In the rows, zero is written as 128.
Each named move below is a turn or a mirror, shown by a few rows before and after it. Which moves, in which order, take the first row of each later pair to the second? The first pair is answered.
move Z_173:
[ 89 106 134 101  92 135 112  92  94 101] => [ 83 110 142 101 100 138 118  87  92 107]
[119 165 140 142 154 105 134 141 147 143] => [154 140 123 135 129  90 115 145 158 118]
[144 136 151 168 139 141 143 137 114 137] => [166 118 142 166 122 130 132 138 121 123]
[118 127 148 160 131 120 140  95  94 119] => [138 112 141 159 116 110 132  95 100 102]
move Z_45:
[152  95 112  88 101 118  82 124 151 107] => [164  81 108  97 113 170 102 137 133 117]
[145 120 125 168 106  87 132 105 115  91] => [108 118 121 110  97  99 104  98 124  88]
[ 86 147 136 112 144 131 121  97 115 128] => [100 137 134 126 155 158 141 111 103 136]
[126 110 113  90 143 191 121 172 141 166] => [173 126 117 167 152 149 153 182 139 165]
move Z_478:
[130 107 103 134 104 100 134  91 110 117] => [102 111 105  96 109 115 116  97 116 128]
[127 143 153 150 136 124 133 135 120 112] => [112 146 157 136 134 124 129 129 121 114]
[106 137 126 145 134 112 146 105 111 133] => [ 89 138 125 115 139 125 134 118 116 145]
Then:
(two moves a pair)
[132 128 134 133 134 146 136 126 123 137] => [129 139 135 126 125 117 122 118 138 132] -> Z_45 Z_45
[ 99 116 117  67 110 128 100 118 140 117] => [107 129 125  92 148 175 126 163 131 159] -> Z_478 Z_173
[160  98 112 118  76  79 103 131 154 106] => [ 64 133 142  89 132 162 126 135 120 166] -> Z_45 Z_173
[103 154  91  48 125 111  76 109 161 125] => [160 147  79  73 146 161 102 182 164 157] -> Z_173 Z_478
[154  96 118 122 117 148 125 115 120  91] => [117 126 137 136 151 172 149 124 103 127] -> Z_173 Z_478
[140 124 131 156 141 128 147 134 131 137] => [134 119 130 150 125 104 138 112 134 119] -> Z_478 Z_173
[ 96 139 129 114 113 146  92 106 139 129] => [141 137 133 179 124 150 133 122 125 139] -> Z_45 Z_45
[144  89 131  75 106 165  90 164 139 142] => [196  95 132 142  89  96 104 151 145 110] -> Z_478 Z_45
[117 146 142 133 128  94 132 111 139 118] => [108 125 137 117 139 161 143 127 114 132] -> Z_45 Z_45
[157 133 120 125 137 122 120 163 140 138] => [125 145 130 135 127  79 122 113 132 117] -> Z_478 Z_478
[152  92 110 117  83 107 110 111 132  99] => [ 89 151 150 151 149 142 157 113 103 158] -> Z_173 Z_45
[ 90 131 125  77 121 157  99 136 145 135] => [157  97 111 127 116 179 128 157 129 129] -> Z_45 Z_173
[119 166 141 110 150  99 106 161 169 153] => [128 133 128  76 133 142  90 167 165 146] -> Z_173 Z_45
[119 162 143 168 148 102 151 126 134 136] => [ 99 156 135 100 145 133 113 152 158 149] -> Z_45 Z_478
[150 104 112 103 128 161 117 150 134 130] => [126 133 135 155 156 157 154 136 111 147] -> Z_478 Z_173
[149 114 106 147 117 132 148 111  85 136] => [106 134 112 107 111  98 117  92 106 131] -> Z_45 Z_478
[ 99 183 158 170 164 122 149 107 121 156] => [107 178 153 140 172 159 137 144 134 176] -> Z_478 Z_478
[124 115 130 161 138 115 144 142 132 110] => [ 94 112 128 112 127 127 120 132 136 107] -> Z_45 Z_45
[158 135 153 169 135 115 146 156 138 140] => [115 157 160 128 131  83 119 135 158 135] -> Z_45 Z_173
[115 119 118 122 117 141 129 118 125 123] => [133 125 121 149 118 123 138 118 128 122] -> Z_45 Z_45
[ 89 137 147 168 124 119 162  61  58  97] => [ 97 124 126  74 146 218 134 156  89 155] -> Z_478 Z_478
[124 127 139 173 114 121 156 100  82 102] => [ 87 130 145 136 128 156 150  98  76 120] -> Z_478 Z_45
[ 93 119 104  84 113 102  79 143 138 125] => [ 92 135 114 105 151 142 109 182 133 169] -> Z_478 Z_173
[167 123 133 175 115  88 148 135 135 122] => [ 77 123 134  87 109 126 117 100 120 121] -> Z_478 Z_45
[143 122 113 106 125 134 114 134 121 122] => [159 125 115 132 129 119 123 135 119 121] -> Z_45 Z_45
[137 141 135 171  99  85 147  89 109 102] => [ 84 146 137 110  99 106 122  71 110 111] -> Z_45 Z_173
[ 94 104 122 112  86 100 110  56 132  88] => [158  81 100  84 111 187 109 157 152 133] -> Z_478 Z_478
[ 99 106 117 107 123 170 125  99 104 109] => [141 127 125 180 124 106 147  98 115  98] -> Z_45 Z_45
[158  91 128 128 106 146 130 116 120 110] => [132 105 138 121 104 113 120  93 126  99] -> Z_45 Z_478
[121 100 106 113 124 108 124 117 143 115] => [130  90 102 114 131 141 131 135 134 128] -> Z_478 Z_45
[128 132 100  84 137 186 119 187 120 161] => [152 153 122 204 130  87 162 126 102 125] -> Z_45 Z_478
[172 117 131 104 130 125 125 145 150 138] => [156 117 133  97 114  97 116 117 152 120] -> Z_478 Z_45
[120 111 148 156 136 147 149 108  75 145] => [102 131 147 130 118  80 114  89 104 124] -> Z_45 Z_45
[122 122 116 104 113 123 105 121 141 117] => [149 115 112 117 121 150 120 148 135 129] -> Z_478 Z_45
[ 94 159 152 145 116  68 127 151 152 150] => [117 126 131 113 123 145 123 198 149 172] -> Z_45 Z_478
[125 119 118  96 158 203 147 172 102 168] => [173 147 122 182 127  47 149 129 131 114] -> Z_478 Z_45
